One turn or mirror swaps these rows in pairs. Which row does each one swap with?
The rows were stretched afterwards, more along some directions than others.
rosuv: [  3  -5   3  -8  26  32 -13  17  30  21  -5 -24   8  26  -6   3 -16 -16
 -25 -39]
las: [ -4  -9  20  15  18  25 -15  10  31  -4  -1 -36  13  18   0 -11 -16 -14
 -35 -28]
ved: [-11   8  14 -13  12 -52 -35 -12  -9  32 -17  -3  29  -9  -7  -4   0   6
  10 -20]
taze: [-16 -23  -3  31  15 -28  14 -45  27  29   3  15 -33  21  28  -7  -7  -7
  38  28]
mek: [ 46   9  13  29  -6   2  -6 -11  -5  18  20  -6 -13  -9   0  12  38  18
   9   8]
pud: [-11   8   9 -20  13 -60 -26  -5 -12  31 -23 -13  32 -17  -3  -3   2  13
  15 -19]
teb: [-35  10  -3   8  25  -7  25  -4   1  -4  12   0 -20   3  26 -35 -15  -7
  17   0]
lal: [-24   5  14 -20  -4 -57 -27 -11 -25  29 -26  -3  36  -2  -6   4  -7   1
   5 -10]
sel: [  5  -6   9   4  19  21  -5  24  38  14   1 -31   1   4   2 -10 -18  -7
 -37 -36]
rig: [-18 -10   8   6  13  15  -3  15  34  10 -19 -32   9  14   1 -18 -34  -3
 -23 -33]
rufe: [ 11 -21  -3  36  36 -36  15 -44  47  33   6   5 -16  11  32   1 -12 -19
  41  17]
lafib: [ 20 -14  -8 -10 -37   3  -5  -4 -30   7  25  12  -1  14  -3  15  22   9
  24   5]
gub: [ -3  -2  16  -4  26  22   3  10  26  16 -14 -32  -4   7  -8  -9 -22 -12
 -24 -13]
nuz: [ 32 -11   3   6 -31  -2   8 -17 -16 -11  30  13   7   2   0  13  12   3
  23   6]
duso: [  4 -14 -16  -4 -29 -16 -25  -1  10 -12 -38   8  26 -58  10  37 -27 -13
 -18  -6]
kesud: [-30  10  -2   4  14   0  31 -12  -3   9   4  -5 -30  10  23 -27 -12  -3
  19   8]
diga: [-19   8  -2  10  25 -20  23  -1  11 -19  14   9  -1   3  26 -33 -22   3
  20  -6]
tirus: [ 12   3   8  11 -33 -16 -36 -18   6 -26 -40  -6  30 -63   0  31 -14   5
  -7   4]
bag: [ -2   4  17   6  29  13 -10  13  31   2  -8 -31   0   9  -3 -14 -24  -5
 -34 -28]
Silon: [-21   6 -14   9  20 -17  33  -7   5  -3   0   4 -12   3  23 -18 -20  -2
  27  15]
num: [  0 -10   0  30  40 -47  21 -35  37  24   8   8 -11   8  24  -9 -11 -14
  30  15]
foru: [-17   6   5  31  28 -30  19 -35  16  25  -9  10 -32 -12  26 -15  -8  -4
  22  19]
Rofo: [-34  19 -12   0  23 -10  30  -1 -16  -8  -1   9 -13 -21  12 -16  -4   5
  17   8]
letu: [ 32 -20 -12   5   0  -9 -28  -9  31 -43 -29   8  31 -57   4  35 -19  -5
  -5  -4]
sed: [ 13 -16 -12  -7 -42   3  -1   2 -24  -3  13  27 -14   3  -8   9  21  27
  16   9]
gal: [ 12  -5   5 -13  -9  -4 -24 -10   3 -44 -33  20  41 -48   0  27 -44  -6
  -9 -16]
gab: [  6 -12   2 -17  35  15  -8  16  31  14 -28 -37  -2  -4  -2  -3 -11  10
  -9 -22]
Zaduk: [ -8  37  17  29  15  21 -31  16   4 -12  19  -7 -10  14  -5 -21  15  -5
 -50 -18]
gil: [ 34  18  -1  15  -5  21  -7  10  -5  15  -7 -10 -29 -54   5  11  43  28
   8  13]
Nugap: [ 21 -10 -13   2 -16   1   9  -9 -19   0  36  20   2  20 -10  21  21   3
  21   7]
fer: [  7  34  -3  31  14  17 -40  13  15 -11  21  -1 -18   4  -1  -9  24  -1
 -39 -15]
kikun: [  3  34   9  22  34  19 -48   8  12  12  13  -5 -18  20  -2 -11  16   0
 -37 -20]
visuz: [ -9  -1 -12 -14  -5  -5 -23   1   6 -16 -47  12  33 -57   3  29 -31 -16
 -12 -18]
Tede: [ -8  -8  11 -21  28  26  -6   3  22  15 -14 -16  -1  40   0  -5 -41  -8
 -14 -29]
zofef: [-11  15  12 -13  22 -54 -42 -13 -12  23 -30   4  32 -26   0   4  -8   6
   6 -15]
Tego: [-11   3   1  19  32 -28  22  -4  14 -14  15  -7   2   5  28 -29 -19   5
  20  -3]
kome: [-24 -13   1 -11 -25 -12 -25  -6  -6 -15 -53  -4  29 -49   1  21 -24  -7
 -13  -3]
rorib: [ 10  -6  -6   1 -18  -7 -20 -11   6 -23 -38   3  26 -54   0  39 -26 -20
 -12  12]
pafa: [ -4  45   1  28  21  17 -48  12   6   2   9 -13 -17   3   5 -10  21  -4
 -38 -14]
digi: [  2 -17  13  -4  22  20  -8   5  39  21   5 -25  -8  22   8 -13 -31 -16
 -28 -34]
buga: [ 11 -11  -1  -8 -25 -21 -31  -7   1 -20 -38   7  33 -48  -6  36 -23  -4
 -14  -6]
sig: [ 35  16  16  29  -3   3  -7   2  -9  -7   9 -22  -5 -46  10   1  40  31
  12  14]
rut: [ 38  21  -3  11 -13  12 -10  16 -18  11   4  -7 -21 -41  -6  16  52  30
  -2  16]
suno: [ 26  -7  -8   1 -28   7  13   3 -15  -8  24  20  -3   2 -12   7  16  18
  18   9]
zuv: [ 18 -13 -11 -16 -34   1  -2   4 -23   8  21  18  -2  24  -4   9  17  21
  25   1]
bamo: [ -1 -10 -12  10 -35  -1 -27   1  11 -34 -39   5  33 -51   4  26 -31  -5
 -20  -9]
Sobe: [ -3   3  24  24  26   8 -11  -9  48   8  -6 -39  -1  18   6 -16 -23  -6
 -17 -18]
Rop: [ 10  -4  -9 -10 -26  -4 -33  -2   1 -21 -36   0  21 -67  15  33 -27 -10
 -19  -8]

pafa is swapped with ved
taze is swapped with sig
num is swapped with rut
rosuv is swapped with visuz
zofef is swapped with kikun
fer is swapped with pud

